Rotation paths and how fast each direction turns (degrees per step)
Each turn is a multiple of 5 degrees from 10 to 175, or 0.
Each row of a path follows its step; steps can be skipped.
path 1
step 5: [-18 -13 -10  -1  -1  -9   7  18   0  -2 -15 -10 -11  -6   1  10 -14  -9
  -2   6  17   7  -9   9   1   8  -2  -4  -4  -6 -13   2 -16 -12  12  -2
   3   5   1  29   8   1  -4   9   3  -7  14   6  -3   4  -7  -4   9 -12
 -13   1   0   0  12 -10   5   0   3  18   3   8   4  18   5 -20  11   8
  -4  -7 -14  -9  -7  11   4   2  -7  -9   9]
step 9: [-11   3  -8  10   0   2  -2   5  12  -4 -10 -16 -16   1  10   4  17 -10
  21  14  10  14  -2  19  11  -7   4  -6   4   5   3   6 -17 -22   8   5
   2  -5  -1  -2   1  15  -8   9  -4 -27  -2  -8  15  10  -8  -8  13  13
   8   0   3 -11  15   0   8   4  -7   3  -4  -1  -5   8   7  -3 -14  -8
  -8  -5  -5  11  -4   7  13  -3  -7   7   2]
step 14: [-14   5   2  -3  -2  -7 -20   4   5   1  -4   2   1  -7  -8   1  -4  15
  13  11   1  20  24  -6  -2   9  -3   3   4  -4  -1  21  -6  -7  -3  -3
  11   3  -1   2  -1   5  -3  27  10 -19  -2  -9  14  -4  -5 -11   2   6
   4  -4   5  -8  11 -16  -3 -19   3  -2  -5   6  -1   9  23  -6  -5  -5
  -3  -9  -2   6   2  -8 -16   4  17   1 -13]
step 18: [ -1  -4  12  -4  -4   2 -15   7   0   9  -5  10   1   2   6  -1 -26   6
 -12   6   3   0   0  17   5  -2  16   6   4  -9   3  -5 -11  -2  -8 -14
   0   5  -3  15  -9   2  -6  17 -17 -14   9  -5  14 -11  -2 -20  15  -8
  -4  12  -5   1  14  -3   0  11  10   9 -17  20   2   7  11  -8  -5  14
 -19   0  -1  -1   3   3 -14  -5  -1  -9   3]
step 19: [-11  -6   9  -2 -14  -4 -11  20  10  -6  -6   4  10   0  -1  -5   4  -1
  24   2   7  15  11  15   0   4  13   6   3  -5   0  -7  -9 -19  12   4
  11  -5  -2   6   2  20   4   2  -3 -11  10   6   5   6   1 -11  19   5
   7   4 -11  14   5  -7  -3   1  -7   0  15 -10  -1  -3  -3  -3 -19  12
  -4 -11 -18  12  16 -10   2   0  12 -13  -7]
step 25: [  3  -4   6   1  23   0 -22  15   6   0 -13   4  -9   5  -9  -1   4   7
  15  -2   4  13   7  -3  -5   7  18  -1   1  -3 -14   8 -16 -10   4  13
  -3  -3  -1   8  -6   8  15  30   6 -11  12   4   3   9  -6 -11  13   3
 -12   8  -5   5  -1  -1  -2 -19   2   0  -8  -4   3  14   7   1 -18  -2
   7  -5 -14   7   8   6 -13  -3  -8  -2   9]
step 28: [  1  -4   3  11  18   0  -4  27   8   0 -22  -6 -17  -5   2  17 -12  -1
   7  -5  -4   2  -5  17  15  -1  11   7   0   8  -1  12 -10  -4   1  10
 -11 -10  -3   7 -10  10   5  18   4  -7  13   5   6   3  -4  -7  13  -8
 -13  12   3 -10   1 -18   3   2   1   6  -7  13   9   8  12  -9  -4  -7
  -4   5 -12  -2  -2   7  -9   6  -3   6  23]
step 32: [-10  10  -6  -8 -11 -10  -5  22   6   1 -17  -2   4   0   6  11   3  -6
  -2   6   0  11  -2  22   3   4  -3  -5   7   5  10  11 -12 -19 -11  -7
   3  11  -6  -5 -12   4  -4  10  -8 -14 -10   8   5  13   0  -8  17   8
   3  -7  -7  -7   5  -2  14  -2   1 -18   4  -6  -3  18  21  -2  -3  -4
   7   6 -14  13   8 -12  -8  -8   3  15  -4]
Speeds:
[ 4  0 -3  0 -3 -3 -1 -2  1  0  1 -2  0 -1 -2  0  0 -1  2  0  7  0  2  0
  2  1  3 -2  2  2  2  1 -2 -1 -2  4  4  0  0 -2  1 -1  0 -1  1 -1  2  0
  1 -2  2  3  0  1  2  1 -6  0 -1  2 -2  0 -3 -1 -2  0 -2 -2  4 -1  0 -2
  2 -2  1 -2  1 -1 -1  0  0  3 -1]
140
[ 2  1 -2  1  3  0 -2  2  4  3 -6 -3  0  3 -4 -2  2  0  0  1 -2 -2 -1 -2
  0  0 -2  1  1  0  0  1 -3  1 -3  1  0 -1 -1 -2  1  0 -3  0  0  2 -1 -4
  1 -3  1  0  4 -4  3  0  2 -1  0 -3  0 -2  0 -1  1  2  3  2  1  3  0  0
  2  4  3  0 -2 -1 -1  3  1  2  1]
100
[ 1  0  4 -1 -1 -3  4 -3  1  3  2 -3 -4  0 -2 -2  1  1  0 -2  0  0  2 -3
  0  2 -1 -2  0 -2  3  1  1  1 -2 -1 -1 -1 -3  2  0  0 -1  5 -1 -2  2  2
  4  2  0  2  1 -7 -3  3 -1 -3  0 -2  1  0  3  0  2  2 -1  0  0 -2 -1 -1
  0  1 -1 -1  1 -1  1 -2 -1 -3  2]
110
[ 1  0  1 -1 -2  1 -3 -3  0  1  0  0  3  0 -5 -2 -1  2 -1  2 -2 -1  2 -1
  0  1  0 -2  0 -6 -1 -1  0  0 -1  1  0  2  1  4  0 -2  5  2  1  1 -1 -2
  2 -4 -3 -1 -2  2  0 -1 -1 -3  2  1 -1 -2  1 -2 -5  0  3  2  0  0  1  0
  0 -2  2 -1  4  3  4  2 -1 -2  0]
170
[-2  2 -1 -3 -1 -2  1  0  4  1  2 -2  0 -1 -1  1 -3  3  3  1 -1  1  1 -1
 -1  1 -1  3  1  2  0 -2  1  2 -1 -2 -1  1  2  1  4  3  0  2 -1 -2  2  3
 -2 -2  0 -3 -3 -1  2 -3  1 -2 -1  1 -2  0 -2 -2 -1  0  3 -5 -4  1  2 -4
  0  3  0 -2  0  2 -3  1 -1  2 -5]
110
[-3  3  0  0  1 -1  2  1 -2  3 -1 -1  3  3 -3  0 -1 -1  0 -1  0  0 -1  1
 -3 -2  2 -3 -3 -2 -2  2 -1  0 -2 -4  2  5 -1  3  0  1 -3 -4 -3  0  1  2
 -2 -3  0  0 -1  2  0  4 -2 -3 -1 -1  1  2  1  3  3 -3 -1  1  0 -2  2  2
  3  1  0 -1  3 -2 -1  0  0  1 -2]
135
path 2
step 4: [  7  -9   0   6   1  -4   7   3   3   7   3  -1   9  -2 -14  10  -3  -9
   0   7  -1 -12  -3   0  12  -8  -8  -7 -24   6 -16   9   7   4  -5   7
  16   5 -10 -17 -20  12  -5   2  11  18   5  16  12   4 -12   5   2   0
   0  -6   7   3  -1  19  13 -14  -9  -4   7  15 -15  10  -4   1   8  -7
   2   9 -11  -6   8   6   4  -5   5  -4   5]
step 5: [  6  -1   0   4   0  15  -4 -11  11   3  -5  12  -2 -11  14 -15   6   7
  11 -16  14  -3  -3  -8  16  -2  -9   7 -18 -12   0  -2  -3   6  19   1
   5   4 -15  -6  -4   3   9 -11   4  -7   7  -8  -2  -2  -5   8  -2 -15
 -10 -10 -14 -12  10   8  -1  11   5  -2   2   0 -13   4  -5  -5 -14  -1
  -6  -3   6  -6  10  -3   9   3 -11 -12  20]
step 8: [  5   6  -1   4   9  10  -2  13  -6 -18  10  -8  -6   6   7  10 -10 -15
  16 -16   9   3   6  12  -8  -9 -12  -6   0  -2 -10  23  -5   4   2 -18
   5   9 -10 -13   3 -15  -9  15 -12  -1  -5   1   5  -8  15  13  -1   5
   7  -4   1   3  14  -9  -5  -9   4   1   2   9   5   8   0 -12  -1   5
  -2   3  -6   9  10   3   8  -1  -4   9 -13]
step 16: [-14  -7  -1  14   9  15   4   7  -1 -10   0  -8   1  -6  -5   1 -16   7
  13  -2  11   1   6  -7   4   2   8 -17  -1  -4  11  -4   7  13   1   8
  19  -5  -6  -2   1   8  -4  -6   7   5   5  -4  -1   1   0 -10  -7   5
   7   3   1 -12  30   8   0  -9 -13  -7   1  -5   8  -5  -9   6  -7  13
  -9  16   1  -9  14  -3 -13  -8 -10 -11 -15]
step 24: [ -1   9 -12   0  -1  -1   5   2   1  -7  -2  -3  -7   4  -3  -2   1   6
  16  -3  -2 -10  12  -5   2  -7   5  -3  -5   2   8   9   2   7  -6  -4
 -10   9   1  -4   1 -11 -11 -11   1 -12   3  -2  17  13   0  -9   0  11
 -10   6   1  -3 -15  -5 -12 -22   2  -1  -2   3  -4   5  -7 -26 -17   6
  -1  32 -13   0  -3  -9   2   5 -15  -1  15]
step 25: [  5   3   6  -5   8   1 -12  -1   5  -6   0  14  -7   3   3  -4  -3   0
   4 -16  17   4  -5  27   2   1  -3  -1  -2 -12   5  15   2  -8  16  -3
 -11  -3   0 -16   0   6 -10  -3   7  16   7  -3   4  -8  -1 -12  -6  21
  11  -5  10   3  -2  10  12   5  14 -20   3  -1   6  -5   4  -9   7   6
   7  19   1   7   4  -7  -4   7  -6  13 -10]
step 26: [ -1  -2  -3   6 -20  -3  -7  13  -1  -1   6   3 -13   6   3  -4   3  -9
  23   6  -8  10  -2  -3   7 -23  -4   0 -15 -14   0  -2  -3  -1   0   6
   4  -3   5  11  10  -5  -5  26   3   0  -8   0  11   1  -7  -9  -8  -2
   3  -2  -3  -8  10  -7   4   0   9   0   8  10   8 -23  -3  -8   2  16
  -9  10   4  12  14  -5  19  -6   2  -1  -4]
step 33: [ -7  -6 -10   2   7  -9 -14  14   6 -21   3 -11  11  -5  -2   0   8  -4
  10  -5   5   5  -5 -11  13  -1  -3   4  -3  13   5  12   0   5 -10   8
  10 -10 -11 -13 -19   9   4 -10  -1  -3  16   5   6  -2   8   2   8   2
   4   0   7   4  26  -7   5   5  -8   5  10   0  -3  -3  20 -16   8   4
  11  18  -3   5  -6  10 -12  -4  -5   5   1]
Speeds:
[ 2  0  0 -1  0  2  0  0  0  0  1  0  3 -2  1 -2  0  0  1  2  2  2  2 -2
  2  2  1 -4  1  5  0 -2 -1 -1 -2  3  0 -2  1  0 -1  7  2  1  0 -5 -1  1
 -1 -4  2 -1 -4  3 -3 -1  1  0  0  0  2 -2 -2 -4  0 -1 -2 -2  0  2  0 -2
  1 -2  0  1  4 -2  2 -1  2 -3 -1]
25
[-4  3  0  3 -1  2 -4  2  1  0 -1  1  3 -1  2  3  1  1  2  1 -1 -2 -3 -3
  2  5  1  2  0 -1 -4 -1  0 -3  1  1 -1  0 -1  4  0  2  0  1  0  0  0 -3
 -2  2  1 -1 -1 -4  4 -1  0  1  2  1  0 -2  1  0  1  0  3 -2  2  3 -5  1
 -1  2  2 -1 -2 -2  2 -1  2  1 -4]
70
[ 1  1 -1  0 -5 -3  0 -3  1  2  1  1  0 -4  1  2  1  1  0 -3  0  1 -1 -3
  0  2 -1  4  0  2  1  0 -1  0  1  1 -2 -1 -2  3  4  1 -2 -2  3  0 -2 -1
  0  2  3  2  4  3 -1  0  2 -1  2  0 -1  0  2  2  3 -2 -4  3  0 -3  0 -5
  0  1 -1 -3  2  2  0 -3  0 -1  0]
80
[ 0 -2 -1 -1  0  0 -1 -3 -2 -3  0 -1 -1  3  1  3 -1  3  0  4  0  0 -4 -1
  4  0 -3  2  2 -1 -3  0 -2  1 -2 -1  3  1  0 -1  3  2  2  3  1  1 -1  0
  1 -2 -1  2  1  0 -1  2  1  0  0  4  0 -2  1  0 -2 -2 -3  3  4  0 -2 -1
 -4 -3  0  2 -3 -2  3  0 -2 -1  5]
80
[ 0  2  2  2  3 -1 -3 -2 -3  1  5  1  5 -1 -4  0  4 -1  0  1 -3 -2  2  3
  1 -1 -1  0 -3  1  2  0  0  2 -2  2 -1  3 -1  3 -2 -1  0  2 -2  1  0 -1
  2 -3  0  0  2 -1 -2  2  2  0 -1  2 -2 -1 -1  2 -4  1  3  1  3 -1  1 -1
  2  4  2  0  1 -1 -1 -2  2 -2  0]
160
path 3
step 1: [  4   3 -10  10   4  14  19   5  -8   0  23   8   7  13  -5  -5  -8   1
   9  -2 -11  -7  16  -7 -10   2  -2  -6  -3   5   1  -5 -26  -5   6 -13
  -7 -11  17  -1   9 -10   0  -2   7  14  -2  -2   1  -2   4  -4   2   5
  -9  -2  -2   4  -4  23   6   8  -1  -4   6  -5  -6  -1  12  -9  13  -3
   0   7   9   8   8  19  -8  -1 -12  -3  -2]
step 5: [ -9  -1   7  -1   6   8 -19  -3 -10  -7   1  10  10  -8   1   3  -7  -5
  -5  -5  11  -2  -8  -3  14  15 -12 -12 -13   8  -7   0   7   4  12   4
 -12   4  16   5   4  17  -1   0  20  -9  12 -10   1  -1  -4  -1  13   0
   0   0   1  13   3  10  -8  -8 -16   0   1  -4  -8   8   1  15  -5 -18
  13  18  -3  14  -1   5   6  -8  -4   3  -8]
step 11: [ 10   3 -17  -2  -2 -15 -10  -5 -10   6  -5   8  20  17   1   3  -1   7
  -2  -7  12 -13   8 -25   5 -13   7  -3   8   1  11   6   1   3   0   2
   3  13   2  -2   1   2  -6  -8   3 -12   5  -2  -6 -10  -9  -5   6   7
   2  11 -12  12   4 -14   0   3   9 -11  -6  12  11  16   4   0 -10  -5
  13   0   0 -16 -12  10  -6   9  -6   0   6]
step 12: [  4  -2  12  20  21  12  -5   6  -9  14   4 -14  -4   8 -15   2  10   1
  -2  -1   9   3   5  -1   6 -15   1  11  15  -9   7  -8   7  -8   5  -5
  -1   5 -14  20   1  -7  10   8 -20   8  -7  -8  -5  -1   3 -10  14   8
   4  -8   0  12   5 -12 -15  -8   3   5  -5  -1  -5  15  -7 -13   6  -1
   8   0   1 -10 -12   6   2   6  -4   4  -3]
step 14: [ 19 -10 -20   1 -10  19   5   7   3   4 -10   2 -12   9 -13 -13  -6  -7
  12   3  -9   7 -15   3   6  -2  -1  -2  -1   2  -2  -8 -14  14   2   5
   2   4   0   8   7  16   3  -5  12 -15   6 -26   9   8  -5   9   4   1
  -2  -8   3   5  12  -8   6 -13   5  -6  11   3  -8  -1   6   8  -1  -9
   5   6   2  -8 -11   6   8  -7  11   6  -2]
step 17: [  3   7   2  -3  15  10  -1   7  -3  11   0   1   8  -7   2  12   4   3
   7   0  14  -6  -6  -7   2   5   6  -1  -3 -22   5  -9  -7   5   8   8
   2   4 -12 -23   1   6  -7 -12  -8  -9  14   3   9  -5  -3 -17  -2   4
 -10 -18   1  -9  -8  -4   5  -3  13 -16  -5   2  -7 -15 -15   1   6  -1
   4  -7  12   6  10   4 -15  -7  14  18  -3]
step 27: [ 17   8   3  -5  -6   4  12  -5  -7  -9  -6   2  -6   5  -9   4   1  -4
  10  19 -23  10  11   3 -12 -10  25  -2   3 -17   2  -1  -3  -7   1   4
  14  10 -10   6 -11  -5  -2   6  -3  -1  -2   7 -26  -5   2   0   6  -5
   4   2 -14   0  -5   4  -2  -2 -10  -8  12   4   3   0  -2   5  21   5
 -14   1  -7  -7 -10   4  -3   0  -2  10  -3]
step 28: [-18   6  -1  -1  -6 -12   2   4  -4  17  12   5   8   6  -7   8  -9   5
   0   1  -3  -5  -8 -22  -4 -20   4   5  -1  -5  12  -1  -4 -16  -6 -15
   2 -10   1   7  -4   4   0  -8  11  -3   2   0  -1  -2  22 -10   8  -3
   0  16 -11 -17   4   7  -2   4 -13  -8  -1  11   3  -8   5   3  18  -7
  -2   5 -10   5   6  10  19  -1  -6   0   7]
Speeds:
[ 0  1  3 -1  5 -3  3 -6 -1  1  1 -1  0  4  0 -1 -2  3  2  0  2 -1 -2 -2
 -1 -2 -1 -2 -2  0 -1  0 -5  0  3 -1 -3 -3  1 -3 -1 -1 -3  1 -3  0 -4  1
  0  2  3  1  0  1 -1 -3  0 -2  3  0  1 -2 -1  1 -3 -1  0 -2 -3  3 -3  0
 -2  1  1 -2 -1  0  3  2  1  1  1]
160
[-3 -1  0 -2 -1 -1  1 -2 -1  0 -3 -3 -1 -3 -2 -2 -2 -3 -1  4 -3 -3 -2  0
  1 -4  1 -2 -3 -1  2 -2  1 -2 -2 -1  0  0  0  0  0  2  0  1 -3 -1  0  1
  0 -3  2 -3  0 -3  3 -2  2  0 -2  0  5  1  1 -3 -1  1  1  0 -2 -2  2  2
 -4 -1 -2 -1  2  0  0 -3  2 -3  1]
10
[-1 -2  4 -1  3 -2 -1 -2 -1  3  0  3  3  0  2  1  0  1  0  2  1  1  0  1
 -3 -3  4 -1  3 -1 -1  2  2  2 -1  1  0  0  0 -4  3  2  5  4 -1 -1  5  1
  2  0 -1 -1  0 -3  1 -2  1 -2  1  0 -1  0 -3 -2  1  3  5  1  2  1 -1 -4
  2  2 -1  2  0  1  0  2  0  1  1]
60
[-1 -1  0 -1  2  0 -2 -2 -1  0  0 -2  0  4 -1  0 -6  1 -3 -1 -1 -1  2 -1
 -2  2 -4 -2 -1  2  1  2  4  2  1  2  3 -4  0  4  2 -2 -1  0  1 -2 -1  1
  0  1  1 -2  1 -7 -1  4 -1  0  1  1  2  1  1 -1 -1  1  1  0  0  1  1  1
  0 -5  2  3  3  2  2  1 -4  1  1]
145
[ 1 -2  2  1 -2  2 -2  0  5  1 -1 -1 -1  3  0  3  0 -1  3  1  0  3  0 -3
 -2  1  1 -2 -2  2  2  2 -1 -4 -4  1 -1  1  2  0 -5 -2 -1 -2 -2 -2 -1  4
  0 -3  2 -1 -1  1  0 -2  1  0 -4  0  0  3 -1  1  2  2  0 -2  0  2  3  1
  2 -1  1  0  0  5 -4  4 -1  1  2]
40
[ 0  0  0  2  4 -4 -2  2  2  0  1 -1 -1 -3  4 -2 -3 -2 -1  2  1  0 -3 -3
 -4  1 -3 -1  0  1 -2  4  1  0  0  0  0  2  0 -1 -1  0 -4  2  1  0 -4  3
 -1 -2 -2  2  0 -3  1  2  2  3  1 -1 -2  1  1  0  1  2 -1  2  0 -3  1  0
  0  2  1 -1 -4 -4 -2 -1  3  0 -1]
25
